In the rows, 128 means zero.
M: 4 groups of rows, each row roughly a mix of its group's hidden directions
M (136 x 10)
[[148 100 147 143 134 174 111 171 117 107]
 [143 108 173 136 168 130  99 158 126 105]
 [ 75 145 133 121 121 142 160 155 145  94]
 [167 124  96 156 148 164 119 110 161 138]
 [149 161 147 121  98 122 185 139 145 122]
 [ 92 126 111 161 116 131 117 123 188 122]
 [ 86 136 141 181 110 137 121 135 112 160]
 [117 153 120 174 119 178 127 102 147 135]
 [146 147 126 125 118 143  61 139 160 127]
 [108 146 123 101 104 176  98 164 133 133]
 [111  93 101 148 125 149 111  93 135  83]
 [165 143 136 120 110  92 117  89 143 165]
 [134 108 108 132 126 165 104  69 125 113]
 [149 104 104 147 138 139 134 104 124 190]
 [174 138  98 159 135 153 118 106 162 132]
 [170 122 146 160 144 133 130  87  95 110]
 [105 158  95 133 109 147  88 168 136 136]
 [ 98 142 134 173 118 125  85 145 115 160]
 [138 141  78 116 152 128 139 177 104 133]
 [126 171 144  97 124 132 127 109 182 145]
 [143 126 167 141 108 142  68 112 142 129]
 [101 151 151 132  81 164 134 145 158 130]
 [117  72 113 154 144 145 115 128 129  87]
 [123 143 142 134 124  93 179 142  84 119]
 [116 119 128 157  94 121 158 171 116  90]
 [135 110 125  73 141 160 139 115 161 102]
 [115 130 148 114 131 130 102 137 158  64]
 [104 129 178  99 120 131 121 118  80 115]
 [165 118  94 120 134 160  83 107 142 141]
 [127 132 159 147  84 169 113 138  93 133]
 [123 128 119 115  73 118 101  79 119 123]
 [167 108 118 151 120 179 136 157 106 127]
 [ 71 116 111 117 119 146  88 111 143 145]
 [162  87 120 103 151 138 149  98 128  95]
 [172 111 171 168 144 108 117 136 128 132]
 [134 121 140 106 139 179 153  98 154  97]
 [140 148 167 155 145 160 111 109  91 106]
 [156  91 142 117  85 109 139 101 151 107]
 [159 153 102  97 110 127 163 126 142 168]
 [ 88 121 132  91  98 121 156  86 125 134]
 [109 124 101 147 131 168 170 115 147 163]
 [117 168 130  93 119 104 108 130 144 176]
 [178 143 149 121 139 110 173 123 145 152]
 [129 145 152 147 169 153 117 115  79 111]
 [104 141 157 167 133 165 135 141 164 105]
 [153 150 124 126 152 132 153 163 180 146]
 [130 167  97 113 127 170 134 117 137  85]
 [136  83 118 160 121 129 136 139 119  73]
 [116 119 173 136 111 100 137 133 175  98]
 [140 138 136  59 126 136  95 119 140 137]
 [122 147 120 141 178 179 154 123 141 129]
 [153 108 135 119 121 185  98 146 152 112]
 [151  97  66 141 124 112 144 135 108 141]
 [159 111 178 138 146 113 156 165 123 132]
 [128  89 130  93 137 127 126 100  91 168]
 [171  96 123 123 162 111 142 163 100 125]
 [ 71 134 103 126  94  96 122 117 146 131]
 [135 127 122 191 132 113 104 153 143 159]
 [173 146 125  97 111 100  96 116 132 159]
 [132 125 139  74 114 129 168  90 126 111]
 [141 133 113 153 106 126 125  85 112 182]
 [ 96 123 109 117  87 153 145 141 174 143]
 [139 130 170 132 156 163 157  94 109 109]
 [148  84 129 146 102 105 121  97  99  99]
 [132 168 128 119 176 161 144 119 143 158]
 [143 127 101  91  99 120 131 144 183 131]
 [151 100 124 144 159 140 166 159 163 142]
 [ 79 137 139 101 113 120 112 129 142  78]
 [108  72 140 105 113 131 146 101 119  97]
 [115 120 134 173 138 155 166 100  93 134]
 [147 131 118 120 132 129 111 194 138 164]
 [151 113 101 117 120 151  83  81 136 132]
 [107 175 149 105 101 131 132  91 153 144]
 [153  83 123 119 129 110 172  90 126 116]
 [137  97 146 156 103 126 156 161  97  98]
 [ 91 137 143 126 170 142 145  78 133 123]
 [158 171 159 122 163 144  94 131 121 115]
 [ 70 100 163 121 136 114 126 140 112 148]
 [154  90 113 151 165 162 122 159 134 116]
 [184 148 148 115 141 104 141 156 119 154]
 [146 134  98 132 112  81  78 119 117 140]
 [110 126  94 134 151 120 103 122 189 119]
 [136 110 177 177 139 119 140 112 112 105]
 [113 146 135 129 121 146  59 147 148 135]
 [105 153 123 105 102 135 155 109 160  83]
 [ 83 144  99  85 107 134 137 106 128 104]
 [ 99  84 153 152 157 143 127 155 152 142]
 [152 102 170 148 110  86 139  98 123 128]
 [113 128 106 155 157 136 130 125  64 119]
 [163 107 162 106 117 123 127  90  88 122]
 [124 154 111  87 133 174 151 145 140 101]
 [150 121 166 144 113  86  83 115 138 117]
 [126 157 173 125 109 138 127 165  92 152]
 [146 107 149  80 127 136 123  84 108 104]
 [ 96 127  99 135 141  92  74 137 137 137]
 [151 105 133 154 112 142 110 168  80 136]
 [140 125 117 101 108  71  99 157 124 114]
 [ 73 136 128  95 119 112 146 158 116 102]
 [135 169 179 117 125 112 162 144 144 139]
 [167 133  96 123 137 120 123 171 157 162]
 [174 137 134 148 122 140 165 173 110 122]
 [125  99 113 122 149 155 102 102  96 172]
 [118 148 115 188 128 159 140 137 156 146]
 [137 125 148 126 101  60 125 145 110 120]
 [118  70 132 154 132 148 127 164 109 110]
 [141 110  80 144 167 140 113 109  93 121]
 [ 80 144 107 142  89 148 138 105 133 100]
 [175 126 135 127 148 132 157  98  98  92]
 [123 109 122 126 187 149 112  87 145 124]
 [ 89  90 154 119 173 114 112 133 129 145]
 [ 90 127 130 140 150 146 172 158 107  99]
 [ 96 170 185 124 114 124 123 111 127 134]
 [136 161 145 131 142 185 159 119 118 106]
 [ 77 123 143 168 111 115 127 139 117 166]
 [130 104  73 116 139  96 115 146  95 140]
 [ 80 131 121 121  97 118 102 167 150 150]
 [138 165 130  95 119 134 108 116 130 186]
 [117 178 100 127 106 164 154 106 128 111]
 [144  87 125 151 104 108 130 121 112  75]
 [114 152  86 142 106 129  91 100 159 112]
 [ 96 156 132  81 114 172 130 148 126 124]
 [144 137 157  95 141 100 156  78 134 125]
 [145 128 161 186 143 110 109 152 144 137]
 [142 105  81 127 123 173 161 145 133 115]
 [121 135 132 139 105 109  65  96 141 110]
 [130 142 113 100 117 155 182 100 150 113]
 [155 109 156 111 118 109 112 164 103 170]
 [127 110 162 146 143 109 170 170 108 112]
 [137 125 123 151  88 121 153 105 112  75]
 [118 135 156 152  92 122  94  77 129 132]
 [162 113 151 146 139  79 130 105  92 119]
 [ 98  84 100 133 144  95 137 123 129 166]
 [127  97 140 147 149 106  75 149  99 115]
 [ 92 158 133 125  97 119 141 179 128 151]
 [131 161  91 164 127 168 152 126 128 152]
 [130 113 126 158 136 166 171  90 104 120]]

the two rows of each list that fit no group, in list order (the others fit one group, some only roughly)
- j276: [127 110 149 124 146 152 185  94 148 139]
- j363: [ 65 111 126 149 141 165 136 119 129 113]
- j679: [100 156 103 128  80 139  91 120 134 150]
- j4: [ 89 190 130 121 113 128 102 126 129 145]
- j615: [115 154 141 152  87 105 151  97 100 151]
- j367: [143 132 161 126 178 114 158 112  90 120]
- j735: [106 178 104 123 131 165 105 121 138 159]
- j522: [ 86 147 145 104 158 108  88 132 151 117]
- j602: [111 117  80 155 154 106 106 130 101 155]
- j140: [153 121 110 135 136  98 118 188 154 115]
- j649: [119 124 132 152 140 152 154 140 102 188]
- j925: [110 144 106 138 101 156 188 132 113 134]
- j868: [ 99 133 101 151  93 180 135 137 125 110]
- j432: [103  96 121  94 135  91 153 163 117 146]
 => j4 j735
- j669: [118 153 127  99  98  85 139 146  85 132]
- j45: [122 161 106 115 158 118 139  98 140 179]
- j723: [138 150 115 167 133  95 167 118 165 143]
- j259: [149 109 150 154 155 113  75 103 134 142]
- j265: [134 137 130  89 152 106  96  85 143 155]
- j642: [ 96 107  87  99  93 127 135 155 145 115]
- j82: [130 149 125  75 132 152 151 146 135  86]
- j221: [147 157 179 115 108 139 148 138 168 133]
- j711: [180 153  87 145 126 136 138 110 114 153]
- j926: [115 150 125 164 139 179 142 138 167 118]
- j596: [146 109 112 161 147 153  84 152 112 100]
- j597: [164 128 140 136 104 136 189 104 135 117]
- j949: [ 89 151 119 141 157 180 154 125 139 129]
- j311: [139 121 118 119  81 153 134  71 120 126]
 => j45 j596
- j687: [126 138 153 105  94 122  81 151 140 163]
- j616: [144 125 110 103 117 138  82 136 132 182]
- j621: [125 110 119 169 167 148 119  89 100 140]
- j521: [145 169 123 171 136 152 134 171 128 115]
- j618: [151  69 151 137 141 117 120 107 100 107]
- j860: [115 131 179 117 153  84 148 132 107 147]
- j895: [ 98 110 118 110  78 124 105 122 136 171]
- j341: [129  93 116 129 138 144  67 154 126 108]
- j632: [104 175 129 124 139 160 157  93 132 151]
- j544: [106 151  97 152 108 150 150 166 145  99]
- j162: [159 144  78 140 122 101 113 138 106 162]
 => j687 j895
- j832: [116 149 168 106 100 144 113  82 149 120]
- j407: [174 115 115 170 125  93 125 142 140 157]
- j804: [118 125 164  99 128  92 125 140 172 158]
- j169: [135 139 104 112 100 111  87  82 153 120]
- j593: [148 128 132 147 159 187  93 123 121 121]
- j644: [132 147 141 126 156 144 118  83 173 156]
- j448: [144 138 106  89 110 106 116 170 157 153]
- j897: [104 114 100  69 153 124 127 156 124 119]
- j343: [130 120 140 157 112 108 156 131 117 191]
- j480: [113  99 138  71 124  97 158 122 119 119]
 => j644 j448
- j640: [101 114 125 169 160 112  93 159 135 107]
- j569: [ 91 124 142 144  82 109 153 154 110 102]
- j203: [123 151 134  78 132 115 139  99 142 174]
- j845: [159 134  87 118 102 142 170 109 150 144]
- j957: [128 135 122 178 118 128 160 100 174 131]
- j186: [178 120  96 126 138 123 108 119 172 108]
- j914: [107 129 161 104 118 138 152 122 163  78]
- j516: [126 167 133  80 106 140 115 158 140 157]
- j792: [114 117 146  91 130 136 166 122  78 150]
- j382: [117 107 126 129 161 179 104 129 153  95]
- j907: [151 124 126 139 147 108 115  96 191 129]
- j553: [159 119 138 132 137 120  74 112 173 126]
- j266: [146  93 110 128 185 129 147 136  97 134]
 => j203 j266
- j439: [121  98 154 170 143 151 133 133 139 176]
- j111: [172 133 115 118 126 159 150 119 181 130]
- j46: [134 172 138 120 125 107 173 109 148 162]
- j392: [136  87 143 142 188 124 134 152 131 117]
- j581: [ 88 124 174 132 160 135 159 123 154 118]
- j549: [153  76  78 115 130 146 125 130 119 114]
- j729: [120 118 107  76 107  90 147 150 142 112]
- j223: [101 164  84 106 143 161 138 105 118 136]
- j233: [115 114 162 152 159  95 165 128 123  96]
- j734: [109 109 157 129  78 112 136 111  90 105]
- j506: [100 166 104 118  88 117 130 100 147 101]
 => j581 j223
- j961: [115 156 162 137 139 132  86 120 105 172]
- j152: [122 125 166 123  94 126  70 136 137 107]
- j599: [164 112 126 154 103 131  71 129 136 147]
- j349: [141 154 121  97 146 137  73 152 123 101]
- j559: [145 141 181 115 128 135 166 107 160 143]
- j394: [159 123 137  88 136 122 188 137 118 122]
- j878: [109  91  97  98 105 106 102 143 160 128]
- j166: [141 121 152  90 173 143 119 112  86 133]
- j482: [133 166 158 140 114  84 129 116 132 171]
- j783: [137 132  95 111 132 104  70 145 116 101]
- j536: [156 145 123 140 132  77  83 149 114 136]
 => j961 j166
- j965: [139 113 118 120 169 165  93 131 143 167]
- j333: [124 126 101 141 158 138 111 178 158  98]
- j176: [148 156 125 124 126 163  78  96 143 146]
- j775: [115 121 158 127 170  94  89 122  97 126]
- j485: [118  98 110 107 153 158 159 154 103  97]
- j555: [ 77 127 148 105 135 136 128 102 102  88]
- j344: [139 118 104 170 105 111  78 117 145 146]
- j47: [138 125  87 151 142 119 160 179 131 146]
- j229: [168 135 180 160 107 139 130 143 113 141]
- j867: [161 114 179 121 133 163 137 152 111 106]
- j180: [158 138 125 114 136 111 133  82 139 180]
- j219: [170 146 158 161 100 128 124 137 131 169]
- j589: [152 114 144 102 154  75 105 135 137 155]
 => j176 j180
- j157: [ 80 136  85 130 110 151 155 142 104 121]
- j889: [101 113  78 143 156 163 110 133 105 134]
- j160: [161  90 115 121 151 135 123 121 184 127]
- j919: [115 175 132 108  82 127 131  94 120 149]
- j40: [118 126 119 112 107 166 178 165 134 147]
- j774: [164 142 114 133 144 143  64 129 128 109]
- j299: [106 102 107 128 127 111 171  82 104 142]
- j705: [139 148 174 108 133 144 150 143  86 101]
- j200: [ 65 131 110  97 120 118 155 146 125 133]
- j211: [102 166 121 141  97 145 171 157 123 115]
- j414: [104 125 165 180 136 122  95 153 131 117]
- j75: [137 118 173 154 169 124 119  93 106 140]
 => j40 j299
- j713: [128 123 125 191 143 127  85 144 123 113]
- j972: [128 147 172  86 143 164 133 126 144 101]
- j543: [180 122 128 123  79 111 131 111 102 114]
- j571: [136  67 118 133 161 123  96 138 136 109]
- j816: [131 129 131 162 126 170 126 100  80 103]
- j981: [ 80 141 141 110 125 115  95 173 111 128]
- j98: [ 93 142  94 141  96 133 122  89 122 163]
- j501: [ 97 158 137 122  79 115 113 154 144  98]
- j102: [141 103  96  99 137 130  70 126 147 115]
- j305: [142 154 140 164 117 138 115 160 173 157]
- j879: [156 150 166 147 126 163 144 112 141  87]
 => j713 j501
- j983: [134 143 109 166  84 140 141 147 104 164]
- j430: [ 90 141  97 136  80 148 124 132  96 139]
- j675: [125 121 169  69 101 130 150 136 134 117]
- j706: [184 142 134 113  83 110 133 122 106 136]
- j888: [102  97 106 112 128  89  87 138 103 145]
- j408: [114 140  88 126  98 102 101  91 157 140]
- j708: [107 139 139  76 103 108 110 100 111 100]
- j57: [123 116  90 116  94 150 140  75 116 120]
- j768: [120  99  70 126 144 139 160 120 105 112]
- j953: [107 103 134 170 133 134 149 140 144 181]
- j292: [ 74 102 121 107 152 108 100 136 123 154]
- j839: [ 82 156 121 149 132 147  98 157  97 140]
- j133: [149 105 117 130 141 149 150 135  62 128]
 => j675 j133
- j438: [108 178 123 134  91 111 164 152 136 118]
- j610: [121 108 172 113 140 150 109 152  92  95]
- j587: [108 160 107 142  79 111 112  96 150 124]
- j103: [106 156 113  79 131 137 117 114 139 174]
- j908: [151 121 192 151 123 153 122 141 107 116]
- j338: [ 98 130 181 131 127 173 139 118 107 117]
- j434: [ 79 122  95 105 158 140 100 148 118 140]
- j132: [119 140 106  99 135 127 137 158 155  71]
- j331: [125 137 119  71 145 139  96 128 170 127]
- j15: [ 98  87 107 149 129 162 158 100 112 135]
- j384: [159 103 151  71 132 117 122 144 138 153]
 => j103 j384
